In the data rows, the value 128 means zero.
Each row below has a hidden score, from 0 to 40, with 20 about the middle. What is it? The score is a weighted sum of the row's numbers plus the product of two more (or one squared), each taken from its middle value.
[117 117 193 117 117 119 119 113 119 121 221 110 114 110 114 118 110 193 117 127 121 114 114 113] >> 15
[109 112 115 221 116 187 117 109 118 119 114 212 123 118 114 122 121 120 114 122 127 117 117 113] >> 17
[121 119 117 123 125 122 126 117 119 120 124 209 124 173 122 119 117 118 118 175 120 110 112 121] >> 16
[116 122 230 198 124 232 125 112 115 120 123 120 120 117 118 115 113 117 116 120 117 113 119 115] >> 25
[116 118 170 114 113 110 110 110 116 119 174 114 115 117 122 117 152 114 112 115 125 119 115 115] >> 18
[113 120 117 209 125 119 119 113 118 114 114 229 122 122 123 122 198 120 113 118 119 118 120 114] >> 16
[115 116 112 118 119 114 113 188 117 120 115 114 119 122 123 122 115 117 173 117 120 119 117 154] >> 20
[123 123 118 118 117 123 128 117 119 120 119 116 115 116 120 222 113 114 121 119 117 218 219 117] >> 22
[120 119 168 116 121 119 115 109 116 116 174 119 115 111 122 123 160 117 116 120 120 121 117 113] >> 19
[114 119 114 116 154 118 118 115 121 164 116 113 166 118 123 121 120 119 118 127 123 118 118 113] >> 21
[114 177 116 122 122 122 126 117 117 114 113 118 119 115 117 123 187 178 108 111 118 119 121 118] >> 23
[111 119 116 118 121 123 124 112 249 255 115 117 120 119 117 242 118 114 110 119 119 116 121 116] >> 14
[114 120 119 116 113 121 121 109 114 119 116 115 120 121 121 255 115 120 118 118 116 237 250 113] >> 24
[117 114 114 120 221 119 122 114 118 116 182 115 123 120 120 118 114 176 115 122 119 116 116 119] >> 18
[118 116 114 178 114 119 122 115 120 120 114 192 123 117 120 120 208 117 121 130 124 117 122 120] >> 17
[118 126 124 120 114 229 120 113 113 255 116 111 220 114 115 116 115 119 117 124 121 117 123 119] >> 26
[115 118 113 116 117 116 120 115 117 118 116 212 118 231 122 119 113 244 119 122 120 117 114 110] >> 22
[120 121 113 114 117 124 122 114 115 114 114 205 116 201 116 119 114 221 124 123 117 114 120 118] >> 23
[120 116 114 121 123 121 118 116 116 109 108 162 117 119 119 122 205 114 115 120 146 116 118 118] >> 19
[117 125 181 118 119 123 119 212 119 123 124 183 119 119 118 117 113 113 114 120 113 114 120 117] >> 21
[119 118 110 118 191 124 124 110 119 126 120 185 116 118 121 118 209 118 115 120 117 117 114 113] >> 23
[120 255 115 123 126 119 119 114 120 121 119 116 112 255 119 120 114 117 241 122 117 113 114 116] >> 22
[119 118 115 122 124 122 120 109 115 114 116 122 116 194 119 122 119 153 105 205 112 114 122 122] >> 14
[116 118 111 119 116 119 125 112 116 117 115 191 188 123 118 119 252 116 109 117 118 117 114 109] >> 33
[118 120 113 115 120 122 119 108 114 121 119 255 110 110 118 121 224 255 114 121 125 117 115 119] >> 29
[120 118 112 116 114 117 118 113 119 122 122 123 122 121 197 122 123 120 179 112 114 114 188 118] >> 20
[109 113 117 123 119 113 116 228 126 124 115 119 122 117 254 122 118 116 255 115 119 119 120 116] >> 21
[115 110 214 119 116 117 120 113 116 118 222 119 120 117 114 114 116 211 116 121 114 112 116 119] >> 17
[177 124 117 123 117 116 192 113 113 113 196 120 118 112 116 121 115 113 118 122 121 119 116 113] >> 28
[119 121 114 121 218 115 125 117 118 186 123 116 117 116 118 119 113 176 120 118 116 118 114 111] >> 25
[115 120 114 115 114 115 117 111 113 111 113 118 116 223 125 128 118 223 113 224 115 113 119 117] >> 17
[113 120 114 115 119 119 182 116 117 118 181 116 118 114 119 118 111 117 115 114 119 120 167 115] >> 22
[114 121 179 119 119 119 118 215 119 115 114 187 122 111 116 121 114 113 110 121 122 115 115 112] >> 20
[120 120 113 191 118 117 118 109 119 119 111 188 118 118 119 117 204 120 117 116 113 119 120 116] >> 17
[120 116 114 166 116 119 123 209 117 119 119 122 119 115 117 117 116 118 166 118 118 118 118 120] >> 21
[111 146 113 120 119 122 124 116 123 118 110 112 115 115 118 117 114 113 139 122 121 118 117 175] >> 19
[118 113 115 118 117 122 123 115 122 122 117 115 121 117 115 216 116 118 232 126 125 118 120 255] >> 26
[117 120 117 116 119 126 211 117 114 116 112 112 117 114 118 123 119 119 119 124 119 206 204 112] >> 27
[115 122 119 116 118 117 117 190 117 119 120 120 116 112 201 114 111 118 120 120 116 114 112 225] >> 20
[121 123 119 122 119 115 118 173 117 115 110 116 122 117 209 117 110 111 114 123 124 118 117 199] >> 18
[119 178 117 120 117 113 118 113 116 187 113 112 195 115 122 125 114 116 114 119 121 119 118 114] >> 20
[119 121 118 122 118 117 118 119 126 117 117 121 123 121 209 115 111 113 110 120 210 117 229 115] >> 21
[191 120 117 121 120 117 115 111 117 116 112 116 118 112 116 120 114 114 113 114 112 201 191 116] >> 19
[115 123 123 121 120 122 124 177 118 121 120 119 115 115 120 118 115 120 168 115 114 114 119 160] >> 22
[113 114 112 121 125 119 116 109 116 117 119 119 117 114 122 211 122 119 113 115 113 212 218 114] >> 20
[115 118 119 125 229 120 118 113 119 120 119 121 118 183 115 115 113 119 117 224 118 119 117 109] >> 17
[122 189 118 124 117 117 123 118 117 117 119 114 116 119 184 116 113 117 120 127 183 115 114 115] >> 16
[186 117 118 122 121 125 119 167 115 116 112 115 120 113 116 118 110 114 223 119 120 120 120 119] >> 25
[114 119 118 222 113 208 119 116 201 117 118 119 118 117 120 119 113 112 113 122 121 119 120 114] >> 11
[117 177 118 119 121 124 126 118 119 214 120 121 214 117 121 123 115 115 107 115 121 111 114 121] >> 21
[117 157 113 115 123 125 123 115 117 121 122 183 131 124 119 118 216 121 113 113 110 113 115 113] >> 20
[112 122 160 123 126 122 115 197 119 116 104 110 113 116 123 120 113 111 167 122 119 116 117 109] >> 21
[154 171 121 124 121 124 125 114 117 114 112 117 121 118 118 120 116 118 122 125 167 122 124 116] >> 20
[112 118 118 120 118 118 119 115 165 188 113 115 204 123 121 123 119 119 112 111 117 121 120 111] >> 23
[121 123 116 122 236 120 126 118 120 121 123 123 119 219 119 122 119 223 117 120 118 118 121 117] >> 24
[107 113 110 203 119 178 124 116 119 118 117 183 120 120 120 122 120 118 113 117 119 117 116 110] >> 17
[110 118 191 123 120 118 116 111 117 115 174 115 118 120 120 119 113 111 115 125 124 116 116 151] >> 18
[181 117 112 112 206 115 123 111 117 121 113 231 113 117 122 121 118 118 114 122 120 113 116 119] >> 22
[113 112 111 120 118 121 125 112 118 121 119 116 117 210 115 120 117 117 196 199 121 115 117 115] >> 21
[113 118 112 195 118 191 121 110 117 120 116 117 121 118 116 118 197 119 116 120 117 117 121 117] >> 19
[114 115 115 122 119 114 119 115 202 189 117 120 244 118 118 120 111 114 120 127 119 111 113 114] >> 31
[115 115 113 117 172 117 116 115 120 122 116 109 116 118 200 119 111 121 124 201 112 115 120 116] >> 16
[120 184 113 125 124 122 126 181 114 116 116 117 121 119 118 121 117 119 180 113 114 114 115 116] >> 23
[116 126 120 119 125 124 224 114 118 120 121 122 124 117 119 118 111 114 114 122 118 199 221 118] >> 28
[113 119 120 126 165 116 126 121 123 119 156 115 114 115 118 120 119 172 111 119 121 117 115 111] >> 17
[122 121 239 121 118 248 121 114 221 116 112 113 118 113 115 117 109 110 110 123 121 115 120 121] >> 18
[123 122 225 118 115 118 120 107 190 120 115 112 110 113 117 121 116 233 115 119 119 118 120 121] >> 20
[119 119 115 125 215 118 119 114 123 123 118 117 119 181 116 118 114 193 115 121 119 119 119 115] >> 21
[117 122 120 121 119 115 116 113 117 114 108 117 126 120 117 254 108 114 112 115 113 234 244 112] >> 22
[118 181 116 114 115 122 123 115 119 120 116 176 124 116 117 121 240 119 115 112 110 113 117 113] >> 19
[117 118 117 124 237 229 124 114 120 211 113 118 123 117 120 122 114 118 114 120 121 118 119 117] >> 28
[118 123 120 194 112 195 124 117 116 113 115 116 120 120 121 118 189 117 115 122 123 121 121 117] >> 19
[110 115 112 116 169 117 117 112 117 121 116 110 116 186 119 123 114 199 114 119 114 111 113 108] >> 20
[116 119 119 123 118 120 123 238 115 116 114 113 120 121 212 116 111 114 209 117 117 118 123 120] >> 22
[121 117 112 118 117 118 122 117 120 117 118 124 125 122 127 255 113 114 116 117 116 248 255 120] >> 22
[119 120 117 120 116 118 124 119 122 120 114 113 114 114 120 121 117 117 113 118 255 255 255 119] >> 23
[208 122 120 122 119 122 123 115 116 114 112 115 122 122 122 119 116 120 116 119 200 177 116 116] >> 19
[117 119 116 121 117 119 123 115 255 252 118 119 255 112 123 121 116 123 118 115 110 111 114 114] >> 25
[120 125 120 221 118 215 122 111 121 117 116 117 115 189 121 121 116 120 117 117 116 116 122 120] >> 20
[125 127 116 119 116 111 118 119 126 121 110 114 122 201 121 124 119 218 113 193 128 122 112 115] >> 18
[203 121 118 124 126 120 224 110 119 116 112 111 117 119 119 121 114 113 116 120 114 110 185 112] >> 33
[119 117 110 119 118 115 113 109 121 251 117 112 222 121 214 120 113 118 117 122 119 116 118 116] >> 21
[111 117 120 120 118 122 244 110 115 112 112 113 119 119 116 113 109 117 115 121 128 223 228 115] >> 30
[117 164 112 118 118 118 119 112 115 116 117 122 121 113 115 117 115 162 113 197 115 118 113 109] >> 16
[113 119 118 120 119 123 124 118 121 114 110 112 113 115 121 199 109 118 118 116 114 197 205 112] >> 21
[113 116 119 125 116 112 122 120 120 114 162 118 119 123 185 114 108 114 114 116 116 119 173 115] >> 15
[183 122 113 117 215 118 115 111 121 125 121 125 121 115 120 121 121 122 116 199 116 111 115 114] >> 18
[112 117 116 123 120 114 117 109 112 116 116 115 117 212 120 119 115 228 112 183 127 118 114 111] >> 18
[116 116 116 231 117 246 123 117 227 112 117 116 111 111 117 117 114 115 115 120 119 118 117 116] >> 11
[115 118 116 165 121 123 124 115 116 112 113 120 123 114 145 118 115 114 112 121 120 117 119 177] >> 18
[116 117 117 118 119 122 220 115 203 115 116 117 119 117 119 121 115 121 120 226 118 116 114 113] >> 27
[223 122 116 122 124 117 188 115 202 118 115 120 124 117 113 116 114 116 115 121 121 116 118 117] >> 29
[230 122 120 120 114 115 123 117 118 118 116 116 213 120 123 123 185 114 112 114 111 117 116 115] >> 35
[116 115 115 115 116 121 121 115 118 121 184 118 125 118 119 124 122 123 118 123 192 115 177 117] >> 15
[112 120 122 128 123 123 128 117 119 124 219 119 126 120 124 191 116 119 118 122 114 115 121 197] >> 16
[118 217 112 117 117 116 121 116 118 121 115 114 245 215 122 119 118 119 116 121 118 116 117 114] >> 30
[115 119 116 120 121 122 119 109 116 117 117 117 114 112 116 255 110 114 120 122 120 226 248 114] >> 24
[110 171 111 123 124 121 122 110 117 121 116 191 124 119 119 122 253 117 115 117 117 113 120 119] >> 19
[119 118 174 122 123 123 117 213 121 123 117 180 122 116 117 117 115 118 113 118 121 115 115 118] >> 21
[207 117 109 112 119 122 220 112 191 118 111 111 122 121 118 120 118 118 114 116 115 117 120 116] >> 36
[114 166 115 118 116 116 117 113 118 120 114 112 116 111 116 119 165 120 120 125 124 160 119 111] >> 17
[114 117 119 231 125 194 122 114 116 118 120 216 114 114 119 122 115 120 118 121 123 115 113 115] >> 19
[117 119 114 119 120 215 119 113 118 113 114 117 119 227 117 120 115 228 125 120 114 116 119 114] >> 28
[110 111 113 162 121 121 124 118 122 117 111 183 120 117 115 121 222 116 114 114 114 118 120 114] >> 19
[116 118 114 120 121 117 126 117 117 123 124 127 123 118 124 230 118 114 112 117 222 201 122 118] >> 18
[119 118 171 120 118 120 125 219 114 116 117 119 120 114 119 122 116 115 169 120 116 113 114 115] >> 23
[113 120 192 196 120 215 122 114 121 126 118 112 113 114 117 118 117 119 117 124 123 115 113 113] >> 22
[200 115 117 119 117 118 217 114 111 111 190 119 120 113 114 117 113 116 120 119 113 117 120 121] >> 33
[115 121 118 198 118 118 120 119 120 181 116 120 193 113 113 118 116 116 112 113 115 116 120 116] >> 19
[112 115 196 200 126 218 118 109 114 112 112 112 110 113 122 123 117 122 120 122 121 122 123 114] >> 23
[235 114 117 120 114 120 126 116 222 224 111 113 119 117 120 119 110 115 118 122 122 120 120 120] >> 16
[179 121 122 119 115 119 121 113 117 118 196 121 124 114 111 117 114 119 118 191 118 119 122 112] >> 12
[116 123 177 125 123 123 120 110 118 116 161 111 114 112 118 120 164 115 111 117 121 117 113 113] >> 20
[118 118 115 229 116 203 123 111 111 115 117 218 119 118 118 117 113 115 113 121 123 119 118 118] >> 20
[115 218 110 116 122 119 123 119 118 121 120 116 118 119 118 113 111 115 113 119 190 186 123 115] >> 15
[125 125 115 117 120 128 123 114 119 118 115 114 124 121 112 199 120 117 112 118 116 215 220 117] >> 21
[120 114 115 124 175 122 120 109 119 122 120 195 114 114 116 117 230 124 120 123 115 114 117 118] >> 21
[177 117 118 123 124 121 119 112 119 117 114 115 117 114 116 117 167 120 114 112 172 108 113 117] >> 20
[114 151 115 123 124 122 120 113 111 115 120 179 121 121 118 117 218 120 119 118 115 117 119 115] >> 19
[117 116 218 123 120 116 118 114 116 116 229 116 114 115 116 115 113 119 121 122 120 115 110 195] >> 16
[116 113 108 120 123 121 119 112 118 247 115 119 255 121 121 120 186 114 112 118 122 119 118 113] >> 27
[115 115 114 124 117 115 115 107 119 119 116 119 119 121 122 184 111 113 118 126 123 180 117 181] >> 19
[110 117 122 126 123 119 112 108 119 119 255 114 119 120 122 119 113 116 112 117 116 255 255 112] >> 7
[121 121 220 115 118 121 122 114 119 121 244 114 117 120 121 117 114 210 117 123 121 117 118 118] >> 16
[121 117 114 124 116 116 120 113 118 115 113 196 118 119 124 121 111 247 120 194 114 119 120 115] >> 28
